One vector is turned by the same rotation once a tick. Each row is the vector after some number of ticks, and that number follows the row.
The counts run from 0 to 783.
[ 14 -11  15 -18   9  17   3   4  -3  -2  13  -2  10 -18   0   0  18  13
  29  -8   3 -10   0   2  20  -8  -2  16   4   6  -7  -8  24 -10  -9   3
   3 -11  -6  -6  -3  19   6   2  12  -6  -6]	641
[ 10  11  -6  13  -3  13   9   7 -14  19 -12   7  18  -3   2  -1  41 -11
  10   4 -19   3  15  -7  -8   0   0   3  12  13  -4   1   0   9   0  -9
   0  -8  18  -6   7 -20  -9  -9  -2  24   6]	552
[ 17   1  16   7 -25  -3  23 -14 -21  -8  -1 -10  -3  -5  10   3  17   2
  -2  -7 -12   1   3  -7   4  -9 -12 -14  -9   7  12 -17   8  -5  -1  -6
  12  -3  10 -10   1  -7   8 -14  21  -3   2]	214
[ 17  13  -8  -3  -5  -5   4  14  -1  22   3   0   5  19 -21   5   5   0
  13 -14  -6  -2  -2   5  -3  -7 -28  13   6 -13  14  -5   7  -5   5 -10
   5  13  13  -1  20   0 -13  -9  -6  -3  12]	221
[-12   9 -19  -1  12 -12   5   5   0   2  21  -5  21   3  -3 -17  10   7
  12   7   6   3  11   6 -10  -4 -23   4   1 -18  -5  -4  18  -6   6   2
   8   2 -10  16 -15  11   4 -12  -1  23   7]	424
[ 11  -1  -4   0  -7  16  21  -4 -21   1   2 -22  11 -12   5  10  23  -6
  27  -1   8 -14   2  14  23   1  -6   1  -5   3   9  -3  22 -12  -2 -11
   7  -4   2   0   2  -9  16  -4  11  -3   3]	122
[  5   0  -5  20  -8 -23  26  -9   2   1   1  -2  -5  16  -9  -1  18  -1
  10 -10 -10  11  10  -5  -3  11 -23 -14   5 -15  -6   3  -4   3  -4 -10
  -5 -13  18   9  -2  -7  -7  -8   9  18   3]	159
[  4  -4   4  -6   4  -1  15  12 -11   5   1 -13  14  10  -3  -4 -23 -13
  24 -20   9 -12  -4  23  26   4 -15   4   3   0   0   4  12  -4   9  -1
  -7   1   8   2  12  16 -17  -1   8   5   2]	53
[ 10  -5  14  16 -11  12  23   4 -14 -22   2  -3   5 -19  -5   7   5   7
  12 -19  -2  -1   0  19  19 -14  -1  -8   0 -11  -9  -6  12  -3  -4   6
  -7 -16  -5  11 -12   2   5  -4  24  -7  -3]	637
[  2   2  23   3   1 -24  19   4 -18  -5   8   1  -8   3  -2  -7 -28  -4
   0 -15  -5   4 -12   5  10 -16 -31   5   2  -9   1  -1   3   8   7   4
  -3   3   7  -5  11  17 -10  -4  13   0   1]	146
[-20  16  -4   1   3  -2  -5  -2 -11  14 -12  -7  19  -7   1 -36  20   0
   0   5  -6   3  -1   6 -14 -13  -7   9  14   7  -7  20  12  -2  18  -4
  -1   9  11   0  -4   0 -10 -17 -10  19   2]	428
[ 11  -5  -2   7 -12  15  23  -6 -13  -9   8 -17  10  -8   4   9  17  -3
  21  -3   1  -8   7  14  25   2  -3  -5  -7  -6   6 -11  18  -6  -2   3
   5  -9  -3  10 -10  -3  15  -6  23  -2  -2]	121
[  5  -5 -14  -5   6 -10  10   1   7  -7  -5  -2  19  10  -7  -7  21  17
  24 -15  -5   7  12   1 -10   9 -12  -2  11  -7 -14 -12  13   5 -13 -16
  -7  -9  14  -1 -15  18   2  -4   4   8  -1]	354
[  7   3  12  10 -11 -10  27   1  -8  -8   8   6  -1   1   1   5 -13  -1
 -13  -5 -17   2   0  -3   7 -11 -27 -12  -8  -7   7 -18  -2   7   8  11
  10  -6  10   5  -1  10 -15  -3  22   6   5]	664
[  4  -6   1 -14  25 -13  11   6  -7  20   5   2   1  13   3   4  -4   2
   6   3   6 -13   0 -11  15  -7 -36  17   8  -8  -5   1  10   9   5  -4
   4  -3  -1  -3  15  13 -11  17   8  14  -8]	586
[  1   1  -3  -9  -6  20   2  21 -10  14 -15   0  30   2   3 -10   5 -20
   3 -19 -10 -19  -4  10   3  -9  -3  -3  11  12  -5 -12  19  -5   1   3
   2  13   9  -3   6  -4 -27  -4  -4   1   1]	112
[-14  -5  16  -5  -1   3  23  -6 -19 -13  22 -13  11 -17  20 -10 -14  -4
  14   3   0  -8   4   9  20  -4  -8   2  -4   0  -1   3  14  -4  17   9
   3  -4   0   4 -11  17   5  -9  20   5   1]	761
[ -5   9  -3  20 -10  -1  19   5 -13 -18   3  11  13 -17  -3  -6   7   1
  -2   8  -9  10  20   8 -14 -17  -6  -7  -1  -4 -14  -8   2  12   3   6
   3  -9  -4  17 -23  -5   6 -15  14  21   9]	104
[-12  -1   8  -5  12  -6  13   7  -9  -5   2  -5  24  -3   0 -19 -30  -2
  11 -16   8 -11  -7  18  14  -4 -17  -1   8  -3 -17   5  17  -5   1  14
  -5   0 -10   8   4  14 -12   3   5  15  -4]	695
[-11  -3  -8  -5   5   0  17 -10  -1   2   8  -8   3  -6  17  -3  15   7
  -8  14   5 -18   1 -12   2 -11 -29   2  -2  -7   4 -18  21   3   4   2
  19  -1  -7   2 -18   4  10   9  19  -1  -5]	137
[ 14   6  -9  -6  -2   0   0  20   9  10  21   2  18   6 -15  10  10  -3
  26 -11 -18   3   6  -1   6  -2 -15   7   1  -9   1 -16   5   0  -3   6
  10   0   5   6  11  10 -18 -12   4   9  16]	739
[-19  10 -26   1   2  -5   7  -5   2   7  13  -8  19   3  -2 -21  22   8
   2   9   3   3   9   6 -13  -2 -19  -5   3 -20  -3  -7  15  -3   7  -2
   7   7  -7  13 -21   7  13 -13   3  15   7]	425
[-12  -8   6   1   1  10  10  -1  14  16  10 -15   1   8  -3  -4  13  -2
  18 -23  -7  -3 -24   2  22  -4 -15   2   6 -19  -1   3  13   0   8   1
  -8   4  11   4  -5  16 -21  -4   8 -23   0]	767
[-12  -5  24  -4   5 -23  13 -12 -14 -11  -3   0   0 -10  16 -21  -2  12
  -3  -9 -10   4  -2 -12  -1 -12 -19   1   7   3  -7  -3  14   5   2   0
   0  -5   6 -12 -13  27  -2  -5  10   4  -6]	337
[  6  -4 -10   7 -12  12  26   6 -10   8   9 -14   9   7  -5  14   0 -15
   8  -7   6 -19 -11  12  26   0 -19  -8 -11 -13   5  -8  20  -9   0   4
   1   5  -6  12   8 -12  -2   7  12  -7   4]	573
[ -5   9 -18  -5  13 -19   6   4  -9   7  18  -5  17   5 -10 -15  -2   4
  19   9  14   3  13  10  -7   1 -26   9   0 -10  -3   6   7  -3   4  -1
   3   3 -10  10   5   5   2  -7  -6  33   7]	423
[-18  13  17   0   5 -13  10  -2 -13  10  16   5  -4 -10   3 -16   9   2
 -14  13  -5   4  -3 -13  -6 -32 -30  15   0 -13   3  10   6   8  15  12
   7   8  -7  -2  -4   8  -2  -5   7   8   0]	592
[  8  10  27   4 -11  -5  13  -1 -11 -12  13   4   1 -20   3  -4  10   4
  -8   0 -18   5  -1  -9   5 -25 -14   4  -8   2  11 -12   7   1   9  15
  16  -4   3   1  -3  14  -3 -17  17  -1   5]	212
[ -8 -12  14  -1  -1 -19  18 -17  -7 -13 -14   0   1   2  15 -16   0  13
  -8 -14 -13  -2  -2 -12   0  -5 -23 -15   3   5  -8 -14  13   3 -10  -7
  -3  -8  14  -5 -16  17  -3   4  17  -1 -12]	338
[  6  13  -3  15  -3   5  12   9  -7 -11  13  -4   3 -15  -3  -3  19  -1
  14   7 -10   9  22  11   1 -11  -7  12   1 -10   1   4  -1   9  24  -8
   3 -15   6  14 -10  12  11 -22  15  21  11]	745
[-25   9 -12  -2   4  -4   4  -6   1  10  20  -7  21  -5   6 -22  20   5
   9  13  -3   1   6  -2  -8  -2 -17   7   5 -13  -7   5  14  -4  18   8
  10   2  -3  11 -18  12   0 -11   1  18   3]	685
[ 26   3  -9 -10 -10   1   4  14  -7   9  -5  -2  19  16  -9   5   8  -6
  18 -16  -7 -15   6   3   7   0 -16  -3   3   9   7 -22   9  -9 -17  -8
   9   0  13  -9  16  -1 -16  -3   3   8   6]	737
[ -9   3   5   6   0   8   2  -5   4   7  13 -16   2 -11  -8  -9  28   9
  14   2  -7   1 -11  -7  15  -6  -5  11   3 -18  -6  22   4 -12  17  10
   9 -16  -2  17  -7   6   0 -10  12   4  -3]	60
[-11  -4 -19   5  10  -8  24  -8  -4  16   3  -7   3  17   2   7  11  -5
  -1   9  11 -14  -4  -9   6  -2 -37  -6   3 -20  -5  -5  11  10  -9  -7
   0   5  -7   7  -3  -8  -2  16   9   3  -2]	328
[ -5  -1  21 -12   5  -4   7   4 -14  23  -1   8  -1   1  14 -11  10 -16
 -10  -4 -19  -7 -12 -18   1 -22 -29   4   4   2   0  -3   7  13  11   8
   9  13  15 -19  13   7 -24  -1   2   0   3]	401
